Rotation paths and how fast each direction turns (degrees a step)
Each turn is a multiple of 5 degrees from 10 to 175, or 0.
Each row of a path follows its step; steps can be skipped.
path 1
step 6: -18.8  -14.9  -10.2  -17.6  -15.3  5.2  -16.6  0.9  -12.2  -2.6  10.3  4.4  -2.4  21.1  23.9  -4.6  9.1  4.4  -2.9  2.6  21.4  -17.7  -15.1  29.6  -4.6  10.0  2.4  -5.1  -13.1  19.6  -16.3  -11.5  -3.7  -8.4  14.1  -10.8  -4.7  -14.4  -12.1  -7.4  10.1  5.8  -9.7
step 11: -1.8  -3.6  -0.8  -2.0  -14.8  -8.4  10.0  -19.6  -7.5  -13.8  -3.3  -0.2  -11.5  4.3  44.8  9.6  9.4  8.5  -6.0  10.9  15.4  11.5  -1.1  8.2  -17.9  3.8  4.9  -20.6  -14.2  -1.4  4.0  14.1  -21.6  -12.3  -6.7  2.7  -4.8  0.1  16.4  -15.6  -16.9  -2.5  14.0
step 12: -28.9  0.2  4.1  0.1  3.8  -7.2  2.8  17.6  -18.0  -0.7  7.1  14.5  -2.7  22.1  13.2  -20.6  4.6  -1.4  7.9  13.9  20.6  -20.4  16.0  0.2  1.7  1.2  -3.8  -24.1  12.5  21.2  -22.9  1.3  20.3  -4.5  1.9  -3.7  12.4  -2.6  -14.4  5.6  10.0  -2.5  5.9
step 14: -6.7  24.7  0.8  24.0  -2.7  2.1  5.4  -10.6  -14.1  17.0  -22.8  -1.4  -2.1  -0.4  8.5  2.0  -9.7  5.7  -10.0  9.5  -18.5  6.5  29.8  15.4  -11.5  4.0  -2.5  -6.2  -2.4  7.8  -5.8  -8.6  -1.3  13.6  16.2  20.0  -1.0  -2.2  -18.1  9.9  -32.1  1.7  5.5
step 22: -5.8  2.5  -19.2  -13.4  19.9  3.2  -7.9  -14.8  -13.4  -14.2  4.3  15.5  -19.4  -5.7  13.2  -13.4  3.8  -12.8  -22.6  22.6  2.5  -17.0  4.2  6.6  -8.2  11.4  -13.0  -2.0  -10.0  -2.3  -14.7  7.2  -6.9  -4.6  -3.9  -13.3  21.7  -1.1  4.5  -27.8  13.5  8.7  -12.0
step 27: -8.9  16.7  7.0  -7.0  18.7  -16.5  8.1  -19.9  -25.4  7.4  -5.2  9.7  -13.2  8.8  10.5  10.9  7.4  7.0  -23.1  0.4  -9.7  -9.1  -1.9  -0.2  -23.8  5.7  -13.1  19.6  -8.6  -9.1  19.0  4.6  -16.4  -15.2  -0.2  3.8  -16.6  13.9  9.3  -6.3  -19.1  -10.7  -8.1
step 32: -22.6  13.2  -26.6  -6.4  -0.4  12.1  -12.1  -21.6  -0.9  -2.2  17.8  23.9  1.9  -1.6  4.0  -9.4  -5.4  4.6  1.9  -15.7  -3.0  -9.1  11.7  -5.4  -15.1  4.1  -9.6  11.4  -14.0  3.1  1.9  -5.6  7.1  -20.5  34.4  23.3  2.4  10.4  -5.7  -1.2  2.8  -0.7  -14.4
step 34: -7.0  8.8  -2.5  -13.9  -18.1  2.3  5.1  -18.9  -2.4  -35.5  5.3  -9.7  -4.1  1.4  15.1  10.0  -11.4  9.2  -6.0  18.3  3.2  11.3  1.1  16.3  -19.4  17.3  -5.7  -8.6  -12.5  -11.4  9.8  15.0  14.6  -15.9  -13.1  4.7  -2.5  -20.1  -6.5  -18.9  -15.0  -6.5  7.5
step 36: 8.2  -12.7  3.2  -14.3  -14.6  -5.5  14.6  -25.7  3.6  5.6  17.2  -20.7  -15.2  -7.5  11.4  5.0  -7.8  7.1  19.7  3.7  -10.4  -8.4  1.6  -7.4  14.6  19.5  2.8  1.4  -2.9  5.0  14.5  -19.0  0.7  25.3  23.3  -18.8  12.1  -16.8  2.5  -0.8  6.2  -1.2  -9.0
Directions:
-1.3  -5.3  0.9  -5.2  -1.3  3.3  -1.0  -0.8  1.4  0.8  5.2  7.7  1.5  -3.6  -6.4  -6.1  7.1  3.0  -2.7  -1.8  4.5  -3.8  4.6  -2.8  4.3  1.2  1.2  2.4  0.6  2.0  -7.5  -0.4  0.0  -5.3  0.7  5.6  8.4  -4.8  -1.4  -6.3  3.1  5.4  4.1 -> 110
-1.3  1.7  0.1  -0.5  -4.2  3.9  2.4  6.6  6.6  0.3  5.5  0.1  6.5  5.3  3.2  3.3  -0.8  -2.5  -2.5  3.9  -2.3  -1.8  6.0  4.1  1.3  -2.6  -1.0  2.9  5.4  -5.8  -6.2  -6.7  7.8  -0.4  2.4  2.6  1.6  9.6  0.8  -1.1  -2.1  -6.6  1.9 -> 160
-2.8  2.5  -7.7  1.3  1.0  -4.2  6.7  -1.7  -0.8  4.6  -1.9  -0.3  3.7  -4.5  -1.8  -2.5  -3.5  0.3  -6.2  -2.8  -1.1  0.6  -1.7  6.1  2.6  8.5  -3.3  6.7  -4.1  -7.9  -1.4  9.0  1.8  2.2  -7.2  4.6  -0.1  2.4  0.0  -0.7  4.6  -1.6  2.5 -> 60
5.8  -0.3  1.4  4.1  0.8  0.9  1.4  -4.5  3.6  9.6  -1.0  -3.1  3.6  -7.7  -5.6  0.1  -0.6  7.1  -3.8  1.5  1.1  3.8  -0.2  -1.0  0.2  5.5  1.6  -3.8  -2.7  8.4  1.3  -3.5  9.6  -0.6  3.3  -4.6  4.7  5.4  -0.5  3.0  -3.7  -1.5  -2.3 -> 65
-3.7  -1.2  -2.4  2.7  -1.7  -1.7  -1.3  4.4  -0.5  -0.6  1.0  4.1  2.2  1.8  4.7  2.9  -2.9  6.6  -3.8  -3.0  -4.6  6.5  2.8  -0.1  2.6  -6.8  -6.4  5.9  -4.9  5.6  4.5  1.0  -4.7  -4.0  -0.8  -1.5  9.1  2.5  8.5  -0.8  0.4  3.0  -7.1 -> 65
